(in the rows, 128 means zero)
One turn moves each row of this set onto another row. After a few examples, where does it send each row asked below?
besi: [116 152 104 120 158 139 142 117 166 153 129 143 128 132 125 103 127 133
 150 178 139 152 105]
budul: [116 117 118 116 139 109 137 127 126 160 100 122 125 143 106  94 154 170
 149 144 139 127 119]
kuvom: [119 132 129  93 150 130 154 143 151 158 139 146 134 126 126  86 122  94
 139 154 137 121  85]
Metak: [123 137 143 109 119 168 119 170 148 140 126 127 124 153 116  74 127 151
 139 154 129 133 134]
zatu: [124 108 162 108 137 128 129 141 139 132 162 131 140 124 115  89 137 168
 117 121 140 125 116]
Dup: [106 138 133 108 144 123 131 130 133 135 118 141 137 128 121 115 155 114
 124 178 159 112  86]
velev: [104 127 133 107 143 134 120 122 141 155 150 140 148 135 127 106 161 120
 139 179 146 104  85]
Buf: [114 153 128 113 145 126 106 125 144 174 121 137 116 116 113  91 135 107
 130 146 156 105 100]
Pup: [118 121 125 134 132 125 135 138 112 149 106 126 131 139 123  92 132 171
 170 131 138 132 101]
nop: [114 111 121 131 131 117 133 137 118 151 105 122 130 144 111  86 141 170
 157 128 131 121 106]
Vimi: [121 119 157 114 145 122 138 132 139 131 166 131 126 119 115  92 130 175
 117 131 137 130 125]
savob: [112 155 122 112 145 130 118 127 161 169 118 130 113 116 131  93 148 107
 127 162 143 140  92]
dirob: [116 120 177  97 143 132 136 148 143 130 150 126 144 132 130  92 147 162
 115 125 142 123 105]
Dilig: [118 131 141 130 136 146 121 126 121 135 119 137 148 145 132  93 113 166
 169 127 139 138  88]
Lol: [108 163 147 113 169 167 114 132 137 132 145 137 144 126 131 114 129 123
 143 147 156 131 100]
tob: [119 136 159 114 156 155 116 163 155 146 117 138 124 170 115  78 135 158
 137 149 130 120 131]
luzug: [120 126 128 102 111 167 118 162 146 147 129 127 128 144 119  66 119 152
 139 148 129 135 130]
zut: [120 137 123  94 108 168 118 142 142 138 124 121 131 132 123  78 113 137
 144 143 131 147 127]
Pibu: [112 152 147 124 179 119 144 139 154 134 106 151 119 139 119 105 140 133
 126 157 160 112 101]
tekip: [109 143 130  92 164 143 146 143 138 161 144 135 143 113 130 113 137  97
 133 150 146 129 102]
mebe: [118 121 132 115 151 123 142 113 150 137 150 145 127 127 108  93 110 173
 128 144 135 133 141]

Dilig moves to mebe
zut moves to budul
Metak moves to Pup
And these:
luzug moves to nop
Pibu moves to Lol
Dup moves to tekip
velev moves to kuvom

One turn moves each row of this set onto another row. After a few examples, where does it send each row asked below?
Bov: [111 138 112 106 100 139 121 104 124 144 124  69 100 131 136 148 134 154
 158 126 127]
vanir: [122 136  98 104  85 135 133 118 114 137 148  55 105 137 141 136 124 133
 139 122 122]
dubu: [122 154 137 135 119 138 128 132 123 109 144  94  99 182 136 161 109 159
 139 137  98]
vor: [107 162 101  89  84 154 123 125 130 126 141  78 119 167 122 142 124 155
 115 113  93]
dedi: [122 159 114 115 119 153 117 130 133 109 156  61 104 156  98 121 127 143
 130 125  88]
vasa: [110 149 154  88 104 131 120 122 144 151 178 105 114 138 117 117 133 135
 124 139 119]
kir: [123 105 123 103 108 117 111 123 141 130 139 107  86 165 146 150  98 137
 144 150 114]
vin: [ 92 149 113  68 111 121 132 119 143 126 175 106 123 143 114 162  99 125
 136 129 103]
Kidi: [120 156 102  75 110 130 112 126 152 128 149 102 128 164 108 158 111 112
 134 148 129]
zas: [126 143 120  90  96 138 100 129 136 141 137  80 105 118 140 147 138 140
 166 135 122]
roto: [135 128 124 122 132 122 106 133 127 115 149  88 115 180 133 141 105 140
 138 161 119]
Nur: [123 134 125 112 113 125 121 139 109 139 176 113  98 136 126 166  88 120
 132 143  84]
Pemop: [108 147 164 102 115 130 119 132 138 145 154  85 115 127 112 150 139 151
 103 132 123]
bif: [119 134 102 121 114 132 141 120 138 105 149  90  91 153 110 151 104 155
 105 125  83]
nek: [131 159 146  93  99 111 115 123 143 140 156  93 116 126 109 139 130 125
 114 143 139]
Rel: [117 144 136 116 105 143 120 133  94 144 174  86  99 129 110 143 108 139
 128 116  77]
konan: [121 142  98 109  90 142 125 109 129 140 149  82  84 134 145 123 121 134
 165 136 106]
pemi: [130 139 154 117 106 130 121 119 124 169 155 112  90 153 116 133 136 150
 135 140 113]
giral: [127 147 128 115  93 146 106 126 134 129 119 118  99 136 115 144 144 140
 144 134 132]
Rudeg: [101 147 103 105  75 133 128 156 104 137 137  95 111 136 120 164 103 150
 136 124 103]
rateb: [103 156 142 135 119 131 124 135 106 128 172 104 125 147 112 152 140 160
 128 129 106]
luzun: [113 160 145  87 103 131  87 126 139 119 132 111 114 164 105 163 111 130
 135 130 117]
Ruf: [138 118 124 115 117 130 108 143 126 136 129  96  90 187 115 144 108 143
 141 147 110]
lim: [123 137 119 114 119 141 122 109 147 104 169  81 100 136 129 116 126 151
 118 132  88]
Bepi: [ 99 140 102  75 107 129 120  94 140 118 136  96 114 157 100 142 110 142
 144 116 112]
vike: [128 136 100 100 105 128 122 146 108 150 167  85 117 127 138 180 118 145
 133 133  83]
Debod: [131 147 132 118 125 125 125 129 144 102 181  66 102 156 119 135 142 143
 134 126  93]
Gorig: [121 152 103  65 101 112 142 144 139 134 167  87 121 158 110 163 107 140
 139 123  96]
teru: [150 109 126  87 110 127 102 135 140 125 134  96  91 166 126 148 121 126
 152 131 117]
mupe: [125 142 117 117 119 127 129 129 107 142 146  97 105 125 118 196 102 141
 125 132  93]
Fep: [146 137 126 123 130 116 138 126  98 132 165  99 111 140 130 171 100 132
 131 140 110]
kav: [108 164 121  97  78 138 130 123 126 153 145  93  79 132 116 156 116 124
 164 126 114]
bivug: [100 118 154 106 120 118 117 125 146 113 143 100  97 170 112 147 102 143
 125 135 125]
Koz: [101 168 116  77 111 126 130 140 141 139 154  97 116 172  89 162 108 125
 145 134 115]
fotom: [126 146 159 113 124 133 125 146 140 143 177  97 115 131 133 158 151 148
 128 144 116]
Nefet: [120 154  96 103 109 147 132 139 138 106 161  60 123 151 125 127 107 138
 115 138 101]

Kidi moves to fotom
Koz moves to Pemop
teru moves to Fep
And these:
vor moves to giral
bivug moves to Rel
Nur moves to vin

